In the rows, zero is written as 128.
Turns, then the turns between two rows, first turn first; the first pair answered
Z371:
[153 138 142 112 163 145 125 124  99 137 123 125 111 103] |-> [126 134 125 133 161 128 110  99 106 153 109 134 107 107]
[152 119 103 109 151 157 122 138 130 123 126 133 137 132] |-> [152 122  85 142 144 140 119 121 136 142 121 124 131 121]
[150 111  79 142 128 147  97 154 125 120 153 114 132 128] |-> [122 105  74 136 130 138  87 144 130 126 138 135 134 144]
Z559:
[136 107 140 150 112 113 117 105 140 146 109 164 111 124] |-> [129 104 132 132 116 118 115 108 137 138 105 177 115 135]
[138 131 133 155  96 131 136 135 123 138 142 119 129 121] |-> [128 129  92 150 103 134 124 127 124 135 127 131 126 134]
[138 136 205 112 103 126 164 157 116  90 168 124 140 114] |-> [144 133 134 199  90  96 154 118 130 129 153  87 122  88]
[124 144 160 130 131 182 152 123 108 135 144 108 148  97] |-> [123 143 117 161 127 171 143 105 119 152 134  98 141  91]
Z743:
[128 130 129  98 140 131 128 147 129 115 128 141 123 139] |-> [138 129 109 106 135 135 129 148 130 112 128 132 122 134]
[104 130 146 128 117 124 116 130 123 134 129 131 130 140] |-> [127 137 116 129 129 131 107 126 115 139 120 119 116 136]
[110 139 173 136 117 101 158 116 129 151 140 131 139 114] |-> [141 156 132 129 154 107 130 104 108 168 116 118 116 107]
[136 128 117  94 171 128  86 132 112 114 113 139 128 120] |-> [139 108  83 130 123 135 122 156 132  85 140 122 147 108]
Then:
Between the rows of a pair lie two turns.
[154 143 150 110 147 139 124 133 114 126 133 136 118 135] |-> [161 134 104 137 128 141 136 139 125 118 138 115 122 124] => Z743 then Z559
[118 108 127 156 122 111 106 109 125 166 119 145 123 135] |-> [165 116 108 107 139 155 118 145 103 132 131 133 123 136] => Z371 then Z743
[113 126 140 189 111 102 126  98 138 169 114 113 122 107] |-> [156 128 133  77 135 169 147 166 114  94 133 128 135 139] => Z559 then Z371
[102 171 163 137 155 105  80 113 123 152 100 111 107 122] |-> [159 164  89 137 135 148 117 154 118 106 128  69 116 111] => Z371 then Z743
[131  91 131  98 148 139 108 110 113 116  99 137 116 156] |-> [130  93 115 139 139 121 100  92 122 136  92 121 108 143] => Z371 then Z371
[129 127 100 107 114 134 120 144 123 111 130 126 145 127] |-> [134 137 146  96 126 132 118 144 118 119 134 130 143 122] => Z559 then Z743
[116 164  91  66 160 179 120 163  93 140  98 121 102 137] |-> [116 143 121 116  91 178 182 197 122 110 148  99 137 112] => Z743 then Z559
[159 130  99 191 140 118 157 112 110 119 133 103 134  99] |-> [ 83 102 123 140 121 121 167 124 132  88 134 170 163 148] => Z559 then Z743
[178 156 113 135 133 158 122 131 127 132 131 107 101  91] |-> [ 90 128 138 166  89 124 129 110 166 137 127 149 123 114] => Z743 then Z371
[131 123 113 169 127 107 108 104 143 152 103 113 113 106] |-> [ 92 103 102 137 114 116 114 115 157 126 101 145 128 139] => Z743 then Z559
[176 128 145 138 165 113 116 149 112 162 144 116 146  97] |-> [123  97 124 166 113 106 146 156 146 141 157 130 171 105] => Z559 then Z743
[109 105 128 192  79 119 190 138 163  96 161 142 148 104] |-> [116 103 146 164  82 136 195 155 156  77 170 150 155 114] => Z371 then Z371
[ 85 107 186 138 123 103 143 127 121 147 118 158 145 145] |-> [128 112 126 201 113 100 147 118 123 162 124 106 133 110] => Z371 then Z559
[127 137 211 103 134 128 139 137 120 135 135 149 135 130] |-> [149 143 157 176 129 105 126 105 125 173 125 108 116  97] => Z559 then Z743
[138 122 122 102 119 152 140 135 130 109 134 122 138 124] |-> [122 117  96 107 123 145 127 120 135 119 121 130 133 133] => Z371 then Z559
[ 52 112 138  98 107 147 150 143 139 113 112 203 164 161] |-> [139 157 193  59 170 165 126 150  88 130 113 171 134 134] => Z743 then Z559
[147 144 174  71 166 129 167 154 113  99 193 131 104  98] |-> [178 152 108 132 166 118 156 129 113 126 180  88  86  70] => Z743 then Z559
[130 128  97 126 150 118 116 116 128 148 115 132 125 115] |-> [111 111 115 116 119 131 146 142 140 114 139 143 148 121] => Z743 then Z371
[135 101 127  92 126 146 131 155 113  87 130 155 120 167] |-> [153 105  62 142 122 134 123 133 116 106 118 124 106 150] => Z371 then Z559
[146 135 135 143 137 130 121 118 121 146 123 101 112 112] |-> [117 130 161 113 143 129 116 119 122 138 117 134 118 135] => Z371 then Z559
[106 116 123 149 113 137 135 124 142 122 128 138 141 143] |-> [128 125  90 145 131 142 122 117 131 131 115 129 126 137] => Z743 then Z743
[120 139  76 198  93 137 138 115 140 139 144  77 118  75] |-> [127 132  50  99 118 189 142 159 121  83 143 110 126 118] => Z559 then Z371
[143 118 105 172 115 135 144 120 140 137 147  83 131 114] |-> [ 78 102 137 116 116 137 139 126 150 116 138 144 147 160] => Z559 then Z743
[ 79 113 163 148  93 118 149 139 156 127 149 154 157 135] |-> [ 89 113 156 172  90 112 151 131 159 136 153 139 154 122] => Z371 then Z371
[105 130 162  95 130 126 136 126 114 123 128 166 146 144] |-> [124 117 100 132  97 141 163 139 126 102 145 136 155 128] => Z743 then Z743
[148 143 131  52 155 152 104 118 126 137 100 114  98 127] |-> [174 136 125 115 103 155 152 140 141 118 141  69 114  92] => Z559 then Z743
[155 124 139 102  98 122 182 184 116 116 155 115 153 161] |-> [ 84 111 101 144  89  81 148 130 139 154 118 139 146 177] => Z559 then Z371
[164 146  65 151 142 137 136 117 117 126 120  97 126 120] |-> [171 149  87 107 147 160 141 144 109 100 130 109 132 133] => Z371 then Z371
[117 121 135 148 132 114 117 104 142 139 123 136 124 143] |-> [117 123 158 125 137 120 122 118 137 128 128 143 127 149] => Z559 then Z559
[120 129  91 147 115 105 127 129 122 129 151 118 117 138] |-> [115 139 108 128 140 103 104 116 113 142 136 132 107 144] => Z743 then Z743
[119 122 122 183  80 108 135 121 134 129 149 120 145 124] |-> [ 82 121 126 123 117 109 102 110 126 134 117 169 138 162] => Z559 then Z743
[145 152 159 129 161 114 112 122 123 147 119 120 121 112] |-> [125 148 150 128 160 109 106 112 128 153 110 129 118 122] => Z371 then Z559
[135 127  68 139  96 147 133 140 141 105 127 100 132 131] |-> [135 150 108  91 154 137  88 115 115 137  96 122 108 145] => Z743 then Z743
[ 86 133  64 151 126 132 120 142 134 105 140 133 132 145] |-> [113 145 166 148 117 135 148 170 125  98 173 123 142 121] => Z559 then Z559
[102 115 151 178  97  98 154 113 135 105 134 106 156 110] |-> [ 85 110 163 157 101  99 151 117 134  99 134 127 162 125] => Z371 then Z559
[118 115 127 134 104 133 156 147 144 113 142 132 148 124] |-> [153 133  84 127 140 139 128 134 125 131 122 115 125 120] => Z743 then Z743
[ 98 109  79 113 112 130 135 124 115 113 122 125 142 143] |-> [110 114  69 140 107 123 136 117 117 120 125 108 137 127] => Z371 then Z371
[156 144  98  93 154 150 106 121 100 133 116 123 116 141] |-> [163 130 115 122 108 158 150 152 114 106 153 101 138 122] => Z559 then Z743
[ 80 107 128 111 110 126 130 120 133 123 118 164 131 152] |-> [147 135 183  97 136 139 133 138 105 127 137 132 120 122] => Z371 then Z743
[134 144 191  66 187 123  83 128 146 140 112 141 114 155] |-> [196 144 117 172 142 122 120 132 160 145 138  55 114  96] => Z559 then Z743
[187 148 146 138 120 146 127 155 140 119 121 122 134 106] |-> [136 128 165 153  93 126 136 148 165 118 126 147 151 120] => Z559 then Z743
[115 121 121 157 187 131 108  91 124 140  94 141  96 139] |-> [ 98  92  89 137 148 162 145 132 140  85 117 149 126 159] => Z743 then Z559
[ 92  92 162 101 120  82  91  87 153 133 129 190  97 177] |-> [206 112 124 186 104  94 123 105 142 138 165  86  89 101] => Z371 then Z559
[117 116 117 129 156 144  95 102 120 137  99 154 112 153] |-> [141 130 190 148 145 139 115 112 115 142 126 132 118 124] => Z559 then Z559
[137 126 151 162 130 118 137 117 127 147 130 117 124 105] |-> [149 130 171 129 136 136 147 141 119 128 142 124 131 112] => Z371 then Z371
[141 129 127 162 104 140 158 118 139 123 172  90 145 107] |-> [115 142 191 138 132 121 126  95 130 152 152 121 134 116] => Z743 then Z371
[113 120 116 108 149 129 124 124 133 130 120 146 120 156] |-> [117 121 103 147 143 116 124 108 138 148 116 128 114 135] => Z371 then Z371
[128 151 157 114 148 142 116 123 116 138 111 119 111 119] |-> [133 135  88 127 127 157 131 135 129 118 116 106 118 122] => Z743 then Z559
[125 122 138 136 103 131 133 138 145 121 144 139 142 127] |-> [153 130  99 138 127 140 119 128 132 129 130 120 128 123] => Z743 then Z743
[109 119 117 115 140 126 107 114 126 129 119 152 119 144] |-> [149 131 156 147 134 121 125 122 117 137 143 116 119 107] => Z559 then Z371
[143 119 146 108 148 157 135 132 110  94 134 119 123 134] |-> [ 96 112 126 151 140 121 114  93 126 129 108 129 116 136] => Z559 then Z371
[192 150 138 135 155 117 127 131 110 147 128 102 135 114] |-> [135 115  68 168 114 104 134 117 145 137 119 119 152 133] => Z371 then Z743
[141 136 110 108 148 140 108 123 124 126 116 128  99 136] |-> [110 124 160 105 126 131 123 132 138 114 128 152 116 144] => Z743 then Z743
[115 132 114 120 136 147 118  94 126 113 138 128 133 144] |-> [107 133 122 122 130 146 121  96 126 111 136 133 137 146] => Z743 then Z743
[176 136 107 117 125 164 142 167 112 104 143 117 140 117] |-> [133 130 133 194 101 111 130 120 133 157 133 117 135  98] => Z743 then Z371
[ 90  90  26 183  92 137 106 106 136 129  96 107  99 139] |-> [126  99 198 113  76 174 167 185 115  70 166 112 132 129] => Z743 then Z371
[132 115  82  95 141 124 142 163 135 105 116 153  92 155] |-> [141 127 117 181 123  85 144 134 140 150 122 116  83 112] => Z559 then Z371
[ 82 116 115 112 112 148 123 123 143 135 112 147 135 139] |-> [128 130 160 147 102 147 143 134 134 142 140 106 137  99] => Z559 then Z371
[ 98  91 104 172 125 121 111 142 146 119 119 129 139  92] |-> [113  97 161 143 129 138 127 168 134  98 142 132 147  90] => Z371 then Z559
[130 120 160 143 113 123 146 140 136 104 161 142 131 102] |-> [107 107  84 143 120 119 125 121 144 104 133 156 126 122] => Z559 then Z559
[184 162 141 123 162 117 107 111 116 136 131  94 119 127] |-> [143 125 122 163  91 120 157 134 156 101 161  94 155 130] => Z559 then Z743
[109 103  93 167  99 111 132 127 153 133  96 111 130 114] |-> [ 79 105 153 130 119 102 118 123 149 140  91 147 133 130] => Z743 then Z559
[137 142 202 131 136 123 147 136 119 106 144 116 110 126] |-> [108 124  74 149 142 117 115  99 132 120 101 128  95 152] => Z559 then Z559
[143 136 169 157 117 112 140 125 121 127 140 104 126 108] |-> [109 122 121  88 135 137 124 133 122  99 122 148 128 159] => Z559 then Z371
[108 142 179  75 140 138 110 133 131 116 109 173 132 150] |-> [157 149  74 173 126 127 108 108 137 145 104 103 109 106] => Z371 then Z559
[ 70 114 191 193 101  73 123  85 151 160 120 131 128 115] |-> [141 128 218 192  98  99 155 122 135 139 152  85 130  85] => Z371 then Z371
[130 127 191 103 131 115 127 144 105 123 125 130 147 106] |-> [146 113 137 137  99 126 152 158 116 106 140 104 154  93] => Z743 then Z743
[212 146  88 181 155 138  51 104 116 159 117  85 112 100] |-> [ 60  86 155 166  62 122 106 128 179 105 144 178 178 157] => Z743 then Z371
[148 125 149 125 130 137 133 136 122 124 146 118 143 123] |-> [122 119 146 107 133 138 125 132 124 121 138 144 145 143] => Z371 then Z371
[ 94 113 155  87 107 123 153 128 120 112 120 155 151 162] |-> [132 105  77 117  95 140 166 136 124  99 124 116 147 145] => Z743 then Z743
[122 145 170 121 156 102 101 104 119 160 123 141 111 126] |-> [113 139 140 120 157 105  95  98 119 163 114 145 109 135] => Z559 then Z559
[138 137  70 150 115 136 127 128 157 113 151 163 129 123] |-> [158 144  85 163 113 138 134 133 153 113 162 143 127 107] => Z559 then Z371
[177 134 100 126 146 143 121 131 105 125 121 102 123 111] |-> [125 126 138  82 154 142 110 129 107 118 109 152 130 146] => Z371 then Z559
[110 141 149  97 155 116 133 134  93 145  89 149 117 156] |-> [ 95 115 143 131  99 115 178 158 118 116 121 142 147 148] => Z743 then Z743
[143 118 174 139 152  75 132  92 151 143 113 116 115 116] |-> [183 118  91 122 164 105 133 108 140 122 107  95 107 119] => Z371 then Z743
[ 90 140 170 143 107 114 122 140 123 134 122 131 126 124] |-> [117 149 133 103 146 133 102 140 102 134 105 130 109 136] => Z743 then Z371
[168 132 119  99 137 159 131 147 112 107 137 104 115 122] |-> [117 120 113 174 100 116 128 104 143 144 129 104 122 112] => Z743 then Z371
[120 123 114 119  99  99 121 134 154 147 115 194 157 147] |-> [173 149  99 103 142 109  99 128 124 162 101 170 130 135] => Z559 then Z743
[140 162 123 143 164 135 103 110  91 155 116 119 109 141] |-> [148 161 128 125 169 147 107 124  86 142 122 120 112 141] => Z559 then Z371
[ 84 153 112 118 122 125 157 123 123 141 128 142  99 114] |-> [112 159 123 125 118 130 171 133 118 136 140 124 102  98] => Z371 then Z559
[134 111  92 116 148 174 142 138 131  81 142 155 118 140] |-> [138 120 183 144 132 154 158 139 135 101 167 140 124 112] => Z743 then Z559
[165 131 215 117 158 135 119 134 105 150 155 145 137 123] |-> [117 118 108 163 155 105  80  79 124 189 108 157 122 136] => Z371 then Z559
[186 150 167 125 156 131 129 142  83 154 101 107 117  88] |-> [111 134 147 103 162 112  98 110  97 167  65 163 115 130] => Z371 then Z559
[152 141 102 135 123 135 138 146 117 106 144 101 128 127] |-> [143 155 138 109 157 129 111 129 102 126 127 121 114 138] => Z743 then Z743
[ 61 107 146 117 120  99 118 112 161 133 108 182 127 166] |-> [125 130 149  53 165 138 108 139 125 117 107 169 110 166] => Z743 then Z559
[199 166 186 130 167 146 121  75 119 168 104  97  87 102] |-> [169 122  44 180 104 161 154  83 163 132 109  82 110 112] => Z371 then Z743
[122 140 175 122 139 132 144 102 128 100 119 142 128 109] |-> [112 135 110 144 138 127 130  79 136 114  99 139 119 114] => Z559 then Z559
[145 138 141 122 140 109 127  96 143 165 120 114 123 109] |-> [125 129 164 128 119 106 145 106 155 155 132 122 137 110] => Z743 then Z743
[161 132  87 115 133 154 135 143 119 116 130  89 121 109] |-> [108 124 121  68 144 148 123 138 121 109 116 141 128 144] => Z371 then Z559
[145 149  73  77 171 181 109 128 114 113 134 103 152 120] |-> [ 75 119 127 148  91 149 156 128 160 107 168 116 192 112] => Z371 then Z743
[140 119  94 147  99 139 140 133 143 123 147 121 139 120] |-> [146 134 172 137 112 128 136 131 130 137 153 123 136 111] => Z743 then Z371
